[32.9 -4.5  9.8 -4.2  2.6  8.9 -4.9 25.6 17.4 55.3 54.8 32.5 -7.4 32.3] -> zeni
[-18.1   0.7  -6.6   0.5  -2.9  -6.1   0.9 -14.4 -10.3 -29.6 -29.3 -17.9
   2.1 -17.8] -> tafup
[20.6 -5.5  5.7 -4.7  0.9  5.2 -6.3 15.9 10.7 35.1 34.8 20.4 -9.6 20.3] -> Zep
[ 13.7 -22.2  -2.6 -19.0  -8.1  -2.7 -25.7   8.8   3.1  27.8  27.6  13.6
 -36.9  13.5] -> Kos
[-20.3  -2.0  -8.1  -1.8  -4.5  -7.6  -2.5 -16.3 -12.1 -32.6 -32.6 -20.1
  -2.9 -20.0] -> sibe
[-50.8  -9.9 -21.8  -8.5 -12.9 -20.3 -11.5 -41.3 -31.1 -80.8 -80.1 -50.2
 -14.8 -50.0] -> Nuv
[ -9.2  33.4   7.5  28.2  13.0   6.8  39.0  -4.4   1.4 -23.0 -23.0  -9.4
  56.1  -9.4] -> Dozu
[ -9.2  33.4   7.5  28.2  13.0   6.8  39.0  -4.4   1.4 -23.0 -23.0  25.3
  56.1  -9.4] -> Difi
[-17.6   9.6  -3.0   8.3   1.8  -2.5  11.0 -13.1  -7.9 -31.3 -31.1 -17.4
  15.9 -17.3] -> Reso
[-25.7   8.8   3.1  28.0  27.6  13.6 -36.9  13.5   8.5  13.7  14.9  11.2
  27.2  11.0] -> bod
[-10.1  19.4   2.7  16.3   6.8   2.5  22.4  -6.3  -1.8 -20.9 -21.0 -10.2
  32.3 -10.1] -> betim
[35.7  4.8 14.3  4.0  7.7 13.1  5.9 17.4 32.5 55.3 25.6 54.8  7.6 35.0] -> tuzu
rev: [-19.0  -2.6 -22.2]
Kos
rev: [-6.3  5.2  0.9 -4.7  5.7 -5.5 20.6]
Zep
asked: [ -9.2  33.4   7.5  28.2  13.0   6.8  39.0  -4.4   1.4 -23.0 -23.0  -9.4
  56.1  -9.4]
Dozu
rev: [ -9.4  56.1  25.3 -23.0 -23.0   1.4]
Difi
rev: [ 14.9  13.7   8.5  13.5 -36.9  13.6  27.6  28.0]
bod
rev: [ 13.5 -36.9  13.6  27.6  27.8   3.1   8.8 -25.7]
Kos
rev: [32.5 54.8 55.3 17.4 25.6]
zeni

[ 32.1 -16.8  20.0  17.8 -18.1 -42.6] = Reso
[-31.5  17.1 -20.2 -20.5  17.4  39.5] = zeni
[ 35.6 -17.9 -13.9 -21.6 -18.9 -43.8] = betim
[ 38.1 -19.5  22.1  11.4 -23.4 -58.0] = Zep
[-34.7  19.8 -21.6 -13.9  21.4  52.9] = tafup
[-51.5  20.2 -35.7 -78.3  13.4  20.6] = sibe
[-68.8  28.5 -44.1 -73.9  25.4  55.2] = Difi
[ 49.5 -23.0  31.4  42.1 -22.5 -50.9] = Nuv
[-31.3  17.4 -18.6  -7.6  20.5  50.5] = Kos
[-13.0   3.7  -5.2   3.4   8.8  20.4] = Dozu
[-40.9  22.7 -23.5  -4.7  27.5  71.3] = bod
[ 33.7 -17.8  20.2  12.6 -20.3 -50.1] = tuzu
rev: [ 55.2  25.4 -73.9]
Difi
rev: [-50.9 -22.5]
Nuv
rev: [ 3.4 -5.2  3.7]
Dozu
asked: [-34.7  19.8 -21.6 -13.9  21.4  52.9]
tafup
rev: [-18.9 -21.6 -13.9 -17.9]
betim
rev: [ 25.4 -73.9 -44.1]
Difi
rev: [17.8 20.0]
Reso

[  9.0   0.2  12.6  -0.7 -61.2  -7.0  14.0  -5.3  10.3  13.3]  sibe
[ -9.9  -9.3 -11.8  27.6  67.3  29.8 -13.5  26.8 -11.2 -12.5]  tuzu
[ 37.6   8.3   8.3 -20.4 -72.7 -23.1  10.7 -16.5   8.4   8.9]  Difi
[-28.2   0.6  -2.1   9.4  12.0   9.0   0.0  12.6  -0.7  -1.4]  Dozu
[18.6 -4.2 -9.5 16.1 33.9 14.0 -7.0 17.4 -7.3 -8.8]  tafup
asked: [18.6 -4.2 -9.5 16.1 33.9 14.0 -7.0 17.4 -7.3 -8.8]
tafup
rev: [-11.2  26.8 -13.5]
tuzu
rev: [-0.7 12.6  0.0  9.0 12.0  9.4]
Dozu
rev: [ -5.3  14.0  -7.0 -61.2  -0.7]
sibe
rev: [-0.7 12.6  0.0  9.0]
Dozu
rev: [-0.7 12.6  0.2  9.0]
sibe

[ -3.4  -9.9   6.4  -2.4   1.0   7.5  19.1  -9.7  11.0  -9.4 -19.6   3.2
 -12.9] = Difi
[-1.2  3.4 -4.5  0.4  9.2 -1.4  2.7 -8.2 11.4 37.2  9.4 -2.0  4.8] = Kos
[ -9.1   0.5  -2.1   6.8   1.0 -22.0  -0.1  -8.4   1.8  28.8   6.8   5.2
  -2.7] = sibe
[ 15.8 -25.5 -19.1  -2.2 -15.9 -19.2 -17.0  28.4 -14.1   2.1   9.7 -10.7
   1.5] = tuzu
[ 11.2 -11.3 -16.6   6.7  10.9 -21.3  -7.1  -9.8  18.2  -9.4 -19.6   3.2
   0.1] = bod
[-16.6   2.5  15.2  24.1   3.1   1.9  13.7 -47.5  -6.9  62.4  10.7  14.0
 -18.0] = Nuv
[ -0.4   6.4   1.1   0.7   8.2  -6.6  -6.8 -16.4   5.5  29.5   8.5  -6.9
   4.2] = Dozu
[  9.8  -2.8 -16.1  -3.5  -4.1  25.0  -6.8   1.7  -1.3   2.1   9.7 -10.7
  -6.3] = betim
asked: [  9.8  -2.8 -16.1  -3.5  -4.1  25.0  -6.8   1.7  -1.3   2.1   9.7 -10.7
  -6.3]
betim
rev: [11.0 -9.7 19.1  7.5  1.0]
Difi
asked: [ -3.4  -9.9   6.4  -2.4   1.0   7.5  19.1  -9.7  11.0  -9.4 -19.6   3.2
 -12.9]
Difi
rev: [  6.7 -16.6 -11.3]
bod

[-41.5  24.7   2.0 -17.6 -34.9  17.9 -18.2  22.6  28.7 -40.2  14.6  22.7
  10.6  23.8   4.9]  Reso
[ 42.9 -21.6 -37.5  21.2 -36.5  52.0 -32.6 -33.8 -12.9  28.8  40.5  15.0
  17.4   8.2  20.6]  Dozu
[-37.5  21.2 -36.5  52.0 -32.6 -33.8 -12.9  28.8  40.5  14.7  17.4   8.2
  17.3  15.2  70.4]  betim
[-29.6  29.5  38.6 -32.2  24.2 -41.2  26.6  25.6  18.3 -26.9 -26.8 -17.4
 -17.8   5.4 -21.5]  tuzu
[ 19.3  24.3  30.9 -10.8   4.4   4.1  -8.8  28.4  30.1 -41.5  24.7   2.0
 -17.8  12.6 -70.2]  sibe
asked: [ 19.3  24.3  30.9 -10.8   4.4   4.1  -8.8  28.4  30.1 -41.5  24.7   2.0
 -17.8  12.6 -70.2]
sibe
rev: [  8.2  17.4  15.0  40.5  28.8 -12.9 -33.8 -32.6  52.0 -36.5  21.2 -37.5]
Dozu
rev: [-41.5  30.1  28.4  -8.8   4.1   4.4]
sibe
rev: [-21.5   5.4 -17.8 -17.4 -26.8]
tuzu
rev: [-17.8   2.0  24.7 -41.5]
sibe
rev: [15.0 40.5]
Dozu

[  6.2 -28.6 -41.4 -40.1  -4.2 -44.1 -13.7   4.6 -22.8  14.2 -46.7 -30.8
 -29.9 -12.2 -14.1  -6.3  74.9   7.3  47.9  70.3  28.3  10.0   1.2 -23.0
 -46.5 -38.1  -7.3 -31.9 -50.4  57.7 -17.8 -67.6 -39.3 -17.4 -45.6 -46.1
   3.6 -14.1  40.2 -30.9  25.1  -5.3   4.0  -3.5  -3.0  47.0   3.6  -9.6
  -6.3  75.1  11.9  15.3   7.8 -46.2  48.4] = Dozu
[  6.2 -28.6 -41.4 -40.1  -4.2 -44.1 -13.7   4.6 -22.8  14.2 -46.7 -29.5
 -29.9 -12.2 -14.1  -6.3  74.9   7.3  48.5  70.3  28.3  10.0   1.2 -23.0
 -39.3 -50.4 -31.9 -38.1 -45.6 -46.1  -7.3 -46.5 -17.4  57.7 -67.6 -17.8
   4.1 -14.1  40.2 -30.9  25.1  -5.3   4.0  -3.5  -3.0  47.0   4.4  -9.6
  -6.3  75.1  11.9  14.7   7.8 -46.2  48.4] = Kos
[ 12.8 -27.2 -37.4 -38.1   1.8 -40.2  -9.8   0.9 -22.0  11.8 -49.4 -29.6
 -26.0 -15.4 -11.9  -5.5  67.8   7.9  50.0  73.2  21.1  10.2  -1.6 -25.1
 -34.5 -46.2 -33.2 -33.6 -41.6 -46.0  -7.8 -45.8 -16.8  58.8 -65.9 -16.1
   4.1 -12.7  36.8 -29.3  21.0  -7.9   1.1  -5.0  -1.2  44.9   5.3 -12.4
  -1.8  74.8  15.4  13.0   5.1 -48.3  50.7] = tuzu
[  6.2 -28.6 -41.4 -40.1  -4.2 -44.1 -13.7   4.6 -22.8  14.2 -46.7 -29.6
 -29.9 -12.2 -14.1  -6.3  74.9   7.3  47.9  70.3  28.3  10.0   1.2 -23.0
 -39.3 -50.4 -31.9 -38.1 -45.6 -45.8  -7.3 -46.5 -17.4  57.7 -67.6 -17.8
   3.6 -14.1  40.2 -30.9  25.1  -5.3   4.0  -3.5  -3.0  47.0   3.6  -9.6
  -6.3  75.1  11.9  15.3   7.8 -46.2  48.4] = Difi
[  1.4 -33.0 -45.4 -42.8 -10.7 -47.7 -16.8   9.7 -21.1   9.7 -49.6 -31.8
 -37.3 -10.3 -12.5  -7.2  76.0   2.7  47.8  67.7  35.3   8.9   0.8 -18.0
 -42.1 -50.8 -29.0 -40.4 -53.2 -40.6  -8.3 -48.7 -16.8  58.4 -68.3 -22.9
  -2.4 -16.9  44.8 -34.0  25.2  -5.5   9.4  -5.6  -6.5  49.5  -0.1  -9.2
  -8.9  72.2   5.4  13.8   4.3 -41.9  43.1] = zeni
[  4.0 -29.7 -42.9 -41.0  -6.6 -45.6 -15.1   6.2 -22.7  13.9 -46.6 -30.0
 -32.0 -11.2 -14.3  -6.6  76.5   6.4  47.4  69.2  31.0   9.8   1.7 -21.7
 -40.8 -51.3 -31.1 -39.4 -47.7 -44.9  -7.4 -47.1 -17.4  57.6 -68.1 -19.1
   2.4 -14.8  41.6 -31.8  26.0  -4.8   5.7  -3.5  -4.0  47.9   2.6  -9.0
  -7.7  74.7  10.0  15.6   7.7 -45.0  47.0] = Zep
rev: [  3.6 -46.1]
Dozu
rev: [-17.8 -67.6  57.7 -17.4 -46.5  -7.3 -46.1 -45.6 -38.1 -31.9 -50.4 -39.3]
Kos

